In the data rows, 128 means zero.
Here are some numbered points:
[104 117 172 118 117 154 132 110 123  99 168  65 157 133 135 111 149 102
 124 110  96 134  70 128 171 114 167 142 150 125 136 149] 0
[122 113 118 124 144 109 126 163 152 151 147 128 119 110 137  90 186 143
 110 190 122 160 139 121 137 119 139 126 147 145 161 131] 1
[129 170  72 140  83 120 143 144 107 117 125 120  74  72 159 123 135 175
 136 145 130 119 112 172 129 116 116 156 216 139  44  99] 2
[129 145 136 114 128 118 121 138 150  98 110 134 116 108 104 125 130 123
 119 127 157 138 137 129 123 119 144 142 145 146 147 169] 3
[140 127 143 111 138 118 135 123 106 119 119 123 145 158 125 145 151  91
 138 104 137 107 118 100 139 135 136 113 109 137 144 109] 4
[121 109 105 119 129 140 125 126 125 133 116 126 117 141 130 120 145 136
 134 115 101 120 117 121 114 124 107 136 157 108 104 123] 5
[128 139 134 107 125 112 119 141 116 131 123 112 142 149 133 140 132 105
 121 150 125 115 114 113 137 138 133 132 104 138 141 116] 6
[139 138 111 131 108 119 144 135 115 120 132 156 120 115 123 109 137 152
 150  87 135 135 133 120 118 126  95 142 154 134 135 156] 7
[126 142 122 139 107 103 134 151 160 129 153 135 111 117 121 122 138 186
 109 136  95 126 192 107 122 140 109 175 123 130 123 157] 8
[114 123 123 129 119 125 107 143 120 158 107 179 135 118 127 144 113 140
 123 135 135 110 133 138 121 139 138 128 124 141 124 124] 9
[136 127 155  79 138 108  84 133 114 119 106 148 170 145  82 116 149 145
 139 180 164 136 118 141 140 132 153 150 112 110 169 109] 10
[148 122 125 156 124 135 147 119 135 134 122 130 135 123 146 131 114 152
 146  75 100 109 120 119 131 124 110 117 148 130  98  99] 11
[ 64 119  89 131 135 155 157 132 128 102 159 109 131 125 144 153 120 104
 122 206 132 126 126 128 133 145 122 123 135 135  74  73] 12
[156 116 140 128 121 114 119 142 109 148 153 133 126 140 116 112 135 117
 149  91 136 105 122 123 128 117 152 131  99 129 130 128] 13
[145 110 114 133 130 116 132 143 128 125 127 119 130 122 146 134 124 139
 117 131 142 123 133 135 137 137 114 119 126 144 159 109] 14
[149 133 118 167 119 119 142  92 112 136 116 133 105  82 134 150 116 132
 137 119 127 169 171 137 102  98 120 151 164 113  88 168] 15
[178  83  69 152 128 122 103 127 102 115 149  87 109 162 118 114 106 174
 145  48 167 150 158 179 129 109 106 147 131 153 128 110] 16
[134 135 125 123 133 145 137 112 107 112 138 129 142 142 125 126 129 104
 129 152 145 127 124 149 144 149 144 114 107 127 153 128] 17
[ 82 183 150 103 102 131 117 129 149 147 123 146 155 140 110 114 133  73
 113 222 146 125 135 105 157 177 165  84 106 128 179 148] 18
[137 127 140 119 131 132 100 120 128 117 117 144 149 119 122 136 119 150
 128 157 142 128 129 148 135 140 140 137 111 133 164 127] 19
[166 135 162 115 121 133 123 109 109 132 117 113 130 128 117 121 145 121
 126  91 118 144 103 111 134 119 166 147 116  92 115 155] 20
[121 117 119 133 112 100 121 146  77 151 104 155 119  98 168 146 152 140
 134  93 114 137 139 151 117  92 177 200 184 118  85 154] 21
[123 121 125 134 122 129 124 132 132 127 120 129 124 134 126 140 114 127
 117 123 133 130 125 130 128 132 124 110 118 126 135 120] 22
[146 150 110 108 110 130 139 146 108 145 136 136  95 115 117 144 125 139
 109 147 132 114 139  97 123 131  89 120 125 144 154 144] 23
[144 135 128 126 129 167 139 135 116 124 180 141 110 105 144 143 122 142
 130 134 125 121 110 140 133 140 148 152 133 115 129 139] 24
[138 142 142 126 123 101 126 130 150 144 118 123 117 106 136 134 137 130
 112 149 126 144 121 119 124 121 142 145 152 118 122 138] 25
[ 71 184 125  85  66 157 125 159 122 117  96  78  76 140 110 170 145 112
  63 146 160 117  45  96 157 135 165  77 170 140  87 133] 26
[105 121 119 102 160 151 149 123 132  98 143 139 133 172 115 108 173  52
 117 183 121 110 147 135 141 126 113 105 117 114 141 147] 27
[168 108 112 127 121 123 130 127  98 134 125 130 121 129 127 116 128 144
 131  96 132 120 119 134 119 127 123 143 133 109 131 127] 28
[132 118 128  83 167 154 136 129 158 126 130 123 136 137 128 134 160 103
 106 153 145 130 109 113 140 149 151 100 110 103 138 103] 29
[146 111 127 146 137 107 147 120 144 108 146 133 123 132 145 109 137 133
 148 143 113 156 169 154 113 119 100 133 139 114 130 125] 30
[183 106  88 130 115 133 135 114 103 150 147 138 108 136 112 103 123 145
 127  81 135 133 101 137 115  98 116 143 139 104 119 118] 31
[122 129  88 154  96 140 131 108 129 116 132 117  90  96  92 131  81 176
 107 110 156 151 156 171 109 102  78 131 154 130 108 149] 32
[ 45 223  65 204  90 126 157 104 203 135 145 151  79 139 124  79 105  46
 139 196 158 162 147 144 115 140 186  75 189 145  91 116] 33
[154 138 120 154 111 115 177 136 141 116 129 125 118  86 165 127  94 146
 143  95 125 114 131 165 112 116 111 125 180 156 104 126] 34
[131 122 116 152 136 126 138 123 109 131 143 155 132 123 135 136 127 139
 144 120 129 123 138 136 130 128 124 140 125 142 124 122] 35
[162 128 113 198  99 112 119 111 110 134 129  72  92 133  89 105  97 114
 139  51 119 184  95 142  92  81 137 166 143 139  89 132] 36
[167 124 159 136 136  79 119 142 163 115 151 121 134 141  95 135 150 106
 146 117 138 142 160  77 148 149 132 136  55 155 233 135] 37
[ 95 132 137  92 103 123 120 148 149 116 124  80 155 181 136 112 120 104
 101 177 113  93 128 160 126 153 120  76 112 145 126 128] 38
[141 140 121 187 100 132 131  93 120 114 127  87 111 103  82  94 129 152
 173  81 178 181 156 111 136 121 130 127 126 134 141 145] 39
[140 110 120 153 133  97 119 132 130 117 122 100 114 115 118 115 122 148
 149 117 123 145 154 140  97  94  93 142 154 140 124 142] 40
[112 129 119 148 122 118 105 129  76 106  81 172 132 147 110 158  80 117
 140 153 163 100 141 137 128 147 108 131  80 158 159 135] 41
[ 79 141 126 147 115 126 112 110 144 132 121 124 137 154 143 121 111  94
 103 114 137 125 118 131 121 131 188  67 143 117 102 108] 42
[111 129 134 139 152 120 125 130 144 134 127 138 131 125 136 138 134 125
 137 142 122 131 127 126 126 139 134 139 120 142 138 109] 43
[103 101 100  97 122 157 127 146 134 136 105 113  89 136 146 122 139 113
 114 120 100 119 103 117 101 114  92 139 181 106  69 118] 44
[103 121 110 151 136 160  93 143 123 109 109 135 123 103 106 175 129 133
 124  81 126 122 134 150 140  96 151 130 114 143 118 132] 45
[109 147 124 114 146 131 139 145 144 131 178 123 125 146 149 131 161  82
 139 152 127 114 135  99 131 152 155 125 113 135 101 125] 46
[148 129 128 146 115 150 175 115 149 139 114 108 108 100 146 153 101 136
 116  85  82 142 114 150 126 128 111 122 138 118 150 162] 47
[ 98 136 139  99 144 126 125 150 135 134 170 112 142 152 155 122 169  67
 128 160 128 102 136  91 139 155 175 122 117 135 111 142] 48
[150 111 131 121 157 148 143 122 133 140 133 125 102 138 141 134 134 116
 164 120 118 119 119 107 137 131 125 136  96  93 145 100] 49
[150 128 111 148 110 120 151 124 100 131  79 156 109  82 150 144  90 156
 112 128 104 152 160 139  94 127  71 143 153 123 115 120] 50
[123 134 154  84 149 125 115 140 134 146  97 137 141 162 151 136 143  88
 100 123 127 116  85 106 154 140 158 105 117 114 136  97] 51
[132 122 197  85 136 113 100 106 112  94  63 138 162 155  94 108 114  84
 156 163 133 123 151 134 144 129 109  75 106 107 131 107] 52
[129 121 138  94 153 137 129 136 156 152 167 183 159 145 160 131 163 102
 151 212 144 115 125 103 149 152 136 108  90  91 140  76] 53
[133 106 128 135 134 120 144 114 145 123 143  95 151 147 113 104 130 148
 144 108 115 134 136 129 118 131  98 106 109 117 142 123] 54
[127 130 131 141 119 128 139 122 134 113 125 121 118 113 121 133 126 132
 120 107 104 146 116 133 126 124 119 138 129 121 141 140] 55
[118 176  91 176 111  90 130 172 128 150 137 174  79 121 119 117 133 152
 141  76  90 169 111 135  95  77 106 132 199 132  91  88] 56
[112 123 163 103 131 145 129 136 164 123 132 128 169 158 178 123 126 140
 102 164 125  89 146 131 142 159 141  81 114 151 142 130] 57
[159 133 198  43 101  83  34 216 126 255  63 180 167 110 203 144 171 151
  54 126 134 119 196  30 110 130 161 160 188  79 151 210] 58
[ 58 106 153 115 131 139  95 111 174 145  81 134 129 176 155 160 133  99
 111 138 107  96 132 111 169 160 177 105  95 118 125 114] 59
[126 151 139 126  95 120 161 100 110 133 112 131 133 145  47  64 124 154
 165 145  98 134 163  69 120 139  39 110 127 122 145 162] 60
[109 113 132 118 110 109  89 143 105 150 106 133 134 143 134 123 152 142
 131 120 162 172 195 106 154 153 171 133 113 128 111 147] 61
[135 132 112 132 129 125 131 147 133 137 130 117 113 104 137 134 138 143
 117 122 135 151 136 116 124 136 139 151 144 135 110 130] 62
[147  75 162  59 178 178 121 114 142 117 131  96 159 163  98 132 173  55
  88 170 168 126  79  72 151 123 169  61  94  99 175  75] 63
[ 97 115 131 161 154 128  95 109 124 121 106  83 124 124 121 127 100  81
 154 163 135 162 166 119 104 118 155 146 105 124  86 116] 64
[148 106 124 151 136 121 154  92 131  79 112 101 167 167  78 109 148 115
 136  98 121 146 133 123 140 115 102 125  80 126 151 132] 65
[ 78 112 152  90 145 117  88 162  98 167  84 251 136 122 157 163  82 140
 136 160 130  77 112 146 129 180 159 125 122 118 134 105] 66
Which three points above are nearest to each new point by angle, seen from the average point of the numbered points? Their numbers follow each, nearest first.
[130 137 142 103 124 121 107 142 158 138 100 156 131 123 127 128 133 118
 109 139 157 119 115 125 128 121 140 138 148 126 148 166] 3 58 25
[129 123 129 105 135 125 152 125 112 125 144 123 131 132 119 136 123 143
 136 148 123 123 123 133 127 131  95 133 135 137 153 145] 23 60 54
[108 142 148 116 109 111 128 119 130 124  94 141 145 121 135 110 146 121
 149 132 135 138 127 148 137 126 143 129 134 120 128 121] 52 10 18
[146 107 136 134 137 119 134 113 109 124  92 160 143 117 152 141 129 130
 137 121 113 125 142 148 140 126 113 146 129 118 133 112] 50 35 28
[126 121 132 136 125 119 116 122 120 111 131 114 116 140 117 147  97 116
 146 101 134 125 123 129 125 131 141 114 104 143 136 112] 22 41 4
[151 130  99 159  93 149 117  79  91  94 115  71  92 160  54  88 101  77
 146 125 189 204 173 123 108 105 138 141 103  90 146 194] 39 36 65
[146  98 116 136 161 149 157 113 130 127 120 129 125 114 168 145 115 172
 118 113  85 125 131 155 103 111  73 161 155 109 107 118] 50 5 11
[156 172 103  83 143 144 165 141 159 197 156 180  78 119 128 130 124 135
 125 157 111 124 126  65  93 156  83 136 109  98 150 166] 23 8 60
[136 133 131 130 117 103 145 126 143 113 126 116 131 149 131 121 121 136
 129 125 116 152 116 133 103 121 102 124 154 112 121 114] 30 40 54
[ 78 134 109 134 132 146  97 154 128 128 106 132 106 137  55 130 129  87
 155  76 146 127  91  86 122 141 168  88  95  99 101 112] 42 45 26
[118 144 134 136 112 120 140 120 144 105 115 143 126 101 140 131 124 141
 136 121 139 144 148 145 131 148 130 118 161 143 136 137] 34 3 7
[125 147 127 128 141  97 161 135 154  99 129 148 125 118 132 101 146 124
 158 103  94 128 100 144 120 117 111 133 171 121  96 116] 56 34 11
[134 126 137 139 136 128 122 137 137 130 134 121 124 119 133 127 141 132
 125 125 129 140 133 133 139 129 127 132 139 139 147 133] 1 14 37
[112 131 143 152 119 107 117 106 149 116 114 133 165 119 136 119 102 143
 143 109 122 120 144 150 130 111 107  87 128 138  91 121] 11 34 54
[116 162 130 152 113 129 136 120 136 129 134 135 106 111 121 127 115  90
 128 159 131 143 134 140 118 128 146 112 133 125 115 134] 33 18 42
[133  91 130 147 151 104  87 160 123 149 124 125 128 115 161 156 136 140
 100 135 116 135 118 154 125 103 146 143 148 154 110  87] 21 43 62
[154 115 123 143 150 108 157 141 115  93 125 102 134  96 125 114 104 135
 110 130 144 142 136 146 137 145  98 152  98 166 192 103] 14 37 19
[114 120 165 129 128 107 118 138 154 131  99 165 135 110 166 125 119 143
 115 148  99 125 149 152 129 121 154 117 143 124 119 133] 66 9 57
[141 115 118 162 145 135 168  94 118 115 132 129 138 133 113 110 138 110
 161 130 118 127 160 106 120 129  92 119 107 117 146 130] 65 54 60
[149 157 175  41 128 112 125 146 141 142 149 122 158 177 156 153 104 100
 103 201 152  83 103  84 137 185 162 130  81 174 145 107] 6 57 48
[109 143 105 138 106 137 123 111 142 115 135 114 131 113 107 105 106 168
 165 133 162 160 160 138 117 149 140 126 123 107 123 146] 39 32 15
[140 135 114 127 108 128 122 105 116  92 102 118 131 132 129 137 100 141
 141 157 123 112 147 128 148 169  80  91 102 143 132 110] 41 52 22
[132 119 126 120 151 138  81 136 162 103 144 112 127 150 116 108 147 107
 141  94 180 128 116 140 118 106 150 108 158 123  83 120] 42 16 36
[148 149 150 129 126 116 143 133 138 138 127 100 118 103 145 128 127  82
 112 152 121 147 142 108 127 110 142 132 128 109 128 159] 25 15 20
[134 134 123 131 127  98 147 118 109 124 101 144 131 107 147 132 120 116
 113 161 135 157 148 127 114 134 104 135 141 131 124 115] 50 15 30
[161  96 121 135 131 101 141 153 133 113 110 109 131 108 135 125 110 162
  99 121 134 126 143 128 142 145  83 143 127 165 184 113] 14 37 16
[ 88 131 128 118 113 121 139 121 110 112 106 145 161 147 135 111 143  99
 145 115 130 111 114 154 117 145 139 102 158 113 106 112] 42 52 38
[122 135 129 120 103 137 126 131 143  97 126 102 142 152 118 121 124 129
 115 151 129 107 132 143 141 119 118  93 120 143 123 125] 38 57 52
[126 126 103 159 126 171 150 119 136 143 142 137 116  99 146 123 112 176
 111  96 115 101 141 139 112 140 122 134 125 129 145 152] 47 24 32
[121 134  96 144 128 128 139 139 163 136 144 127  83 119 127 144  99 120
  98 149 127 127 142 133 102 110 162 104 104 130 140 143] 33 22 32
[126 111 122 122 146 131 108 130 135 116 134 122 124 152 114 119 142 110
 126 128 146 135 117 129 123 125 156 123 117 119 114 116] 63 29 42
[120 118 122 128 130 127 133 138 126 163 138 137 122 145 154 119 121 146
 101  94 100 107 104 123 132 139 148 110 128 132 101 117] 11 42 51
